In the data rows, the value 50 means zero.
Some points, one per row:
array([56., 53., 58., 47., 42., 38., 35., 63., 55., 62., 51., 47., 52.,
       57., 58., 46.])
array([54., 50., 28., 45., 71., 73., 74., 56., 51., 71., 49., 70., 33.,
       58., 70., 64.])
array([70., 41., 54., 50., 54., 61., 58., 59., 49., 53., 66., 39., 51.,
       64., 38., 52.])
array([32., 66., 43., 75., 43., 42., 55., 25., 47., 30., 31., 43., 48.,
       54., 60., 46.])
array([78., 78., 42., 9., 42., 68., 42., 67., 20., 50., 34., 8., 42.,
       96., 96., 20.])
array([49., 23., 37., 52., 53., 27., 53., 55., 45., 43., 49., 63., 45.,
       40., 43., 71.])
array([43., 26., 59., 63., 52., 35., 41., 49., 62., 42., 46., 61., 54.,
       33., 60., 44.])
array([76., 75., 15., 40., 79., 62., 98., 33., 85., 59., 44., 11., 43.,
       94., 26., 77.])
array([21., 24., 33., 43., 48., 52., 13., 51., 50., 37., 14., 26., 39.,
       30., 51., 28.])
array([44., 43., 46., 56., 64., 62., 31., 44., 39., 45., 40., 46., 39.,
       43., 50., 43.])
array([47., 40., 51., 48., 53., 42., 44., 47., 57., 24., 58., 57., 29.,
       52., 68., 45.])
array([43., 34., 53., 61., 59., 39., 19., 72., 13., 46., 40., 59., 48.,
       18., 40., 61.])
array([56., 60., 54., 31., 48., 58., 40., 57., 58., 59., 59., 48., 55.,
       63., 50., 46.])
array([47., 38., 47., 53., 61., 49., 61., 49., 64., 50., 38., 53., 60.,
       55., 23., 67.])
array([66., 50., 43., 65., 30., 35., 60., 74., 41., 55., 78., 40., 58.,
       46., 30., 63.])
array([54., 35., 46., 34., 63., 75., 82., 54., 48., 50., 50., 47., 53.,
       66., 46., 70.])
array([58., 80., 49., 55., 51., 55., 60., 43., 43., 45., 46., 48., 57.,
       50., 22., 72.])
array([44., 70., 73., 53., 47., 43., 77., 24., 52., 76., 78., 75., 93.,
       25., 38., 81.])
array([44., 63., 61., 46., 33., 64., 30., 45., 44., 34., 47., 40., 42.,
       59., 68., 30.])
array([62., 30., 40., 47., 51., 53., 62., 61., 42., 47., 59., 35., 58.,
       53., 53., 51.])
array([59., 66., 42., 64., 45., 56., 42., 59., 65., 56., 50., 42., 35.,
       78., 52., 39.])
array([53., 81., 57., 34., 30., 40., 65., 64., 29., 50., 54., 50., 54.,
       33., 69., 59.])
array([53., 61., 43., 50., 54., 53., 56., 55., 48., 49., 47., 51., 40.,
       58., 54., 47.])
array([67., 66., 48., 36., 51., 57., 41., 58., 44., 57., 38., 60., 36.,
       57., 77., 48.])
array([56., 52., 53., 57., 50., 60., 49., 57., 49., 45., 55., 56., 45.,
       27., 44., 67.])
array([52., 50., 33., 39., 39., 45., 46., 62., 57., 40., 47., 29., 55.,
       44., 40., 56.])
array([57., 46., 52., 36., 63., 79., 83., 63., 43., 55., 57., 48., 49.,
       60., 60., 69.])
array([50., 37., 44., 48., 64., 41., 63., 46., 65., 48., 42., 56., 57.,
       54., 26., 64.])
10 more points follow, each with its number after it:
array([58., 73., 45., 38., 41., 68., 50., 45., 36., 57., 40., 37., 47.,
       84., 67., 43.]) 0
array([50., 38., 44., 55., 29., 30., 55., 72., 71., 64., 49., 61., 44.,
       78., 64., 38.]) 1
array([44., 47., 55., 58., 41., 23., 57., 66., 65., 54., 69., 64., 52.,
       30., 46., 54.]) 2
array([65., 14., 9., 46., 66., 17., 35., 67., 36., 50., 51., 62., 39.,
       49., 41., 26.]) 3
array([44., 48., 61., 68., 53., 53., 38., 59., 44., 44., 40., 56., 51.,
       24., 41., 64.]) 4
array([64., 8., 55., 13., 84., 84., 99., 75., 53., 58., 66., 41., 53.,
       59., 92., 77.]) 5
array([49., 43., 66., 38., 56., 37., 37., 60., 55., 50., 54., 60., 50.,
       50., 21., 51.]) 6
array([70., 39., 50., 56., 61., 61., 58., 60., 41., 55., 77., 42., 50.,
       63., 21., 46.]) 7
array([47., 44., 51., 50., 56., 34., 45., 54., 40., 46., 49., 52., 63.,
       42., 42., 56.]) 8
array([22., 18., 39., 82., 46., 18., 51., 34., 27., 14., 18., 35., 52.,
       29., 38., 42.]) 9
Which of these numbered points is nearest to each point below by angle, seen from the average point of the first points? Its number follows each.
array([41., 27., 48., 49., 47., 31., 62., 57., 75., 54., 70., 59., 50.,
       31., 48., 53.]) > 2
array([23., 4., 38., 74., 50., 28., 41., 29., 21., 7., 34., 30., 55.,
       0., 54., 38.]) > 9
array([74., 38., 51., 54., 68., 67., 61., 60., 34., 59., 81., 42., 60.,
       72., 22., 42.]) > 7
array([49., 33., 35., 27., 64., 75., 48., 74., 33., 64., 47., 27., 41.,
       43., 84., 45.]) > 5
array([54., 34., 31., 46., 56., 31., 57., 61., 55., 52., 43., 49., 54.,
       64., 38., 38.]) > 3
array([48., 51., 48., 61., 52., 64., 48., 56., 47., 44., 46., 57., 50.,
       34., 38., 66.]) > 4
array([20., 72., 42., 76., 48., 42., 58., 7., 39., 12., 23., 37., 49.,
       52., 70., 51.]) > 9
array([64., 65., 29., 61., 48., 64., 64., 38., 67., 59., 61., 32., 42.,
       65., 36., 63.]) > 7
array([29., 52., 30., 50., 48., 41., 62., 56., 47., 40., 43., 44., 25.,
       42., 58., 58.]) > 9
array([40., 39., 51., 49., 55., 37., 53., 46., 44., 51., 48., 55., 63.,
       49., 37., 62.]) > 8
array([47., 25., 51., 39., 60., 32., 35., 64., 57., 41., 50., 58., 40.,
       55., 22., 42.]) > 6
array([61., 30., 31., 64., 49., 26., 49., 81., 37., 51., 57., 40., 49.,
       47., 40., 57.]) > 3
array([49., 52., 54., 62., 46., 60., 43., 52., 39., 46., 50., 57., 48.,
       41., 44., 56.]) > 4
array([43., 58., 63., 59., 43., 34., 48., 57., 42., 59., 58., 54., 45.,
       36., 57., 41.]) > 2
array([41., 70., 60., 54., 54., 43., 73., 31., 52., 59., 55., 67., 66.,
       49., 39., 74.]) > 2
array([57., 45., 45., 38., 57., 78., 87., 66., 40., 60., 60., 38., 46.,
       60., 75., 68.]) > 5
array([51., 50., 37., 54., 17., 10., 38., 65., 46., 43., 58., 36., 58.,
       44., 61., 38.]) > 2
array([42., 41., 32., 19., 38., 72., 62., 53., 75., 50., 48., 11., 57.,
       42., 59., 62.]) > 5
array([55., 71., 76., 51., 49., 20., 45., 51., 36., 60., 50., 76., 81.,
       59., 53., 53.]) > 8
array([57., 69., 62., 47., 47., 54., 47., 48., 44., 58., 59., 56., 54.,
       50., 42., 49.]) > 6
array([53., 50., 55., 55., 54., 53., 82., 37., 57., 49., 40., 50., 65.,
       66., 54., 75.]) > 5
array([83., 61., 76., 21., 41., 73., 54., 85., 58., 69., 76., 25., 45.,
       49., 40., 59.]) > 7
array([0., 66., 99., 66., 62., 60., 42., 11., 43., 45., 37., 94., 41.,
       4., 36., 69.]) > 4
array([39., 35., 49., 45., 52., 45., 32., 62., 48., 62., 48., 64., 45.,
       35., 41., 43.]) > 6
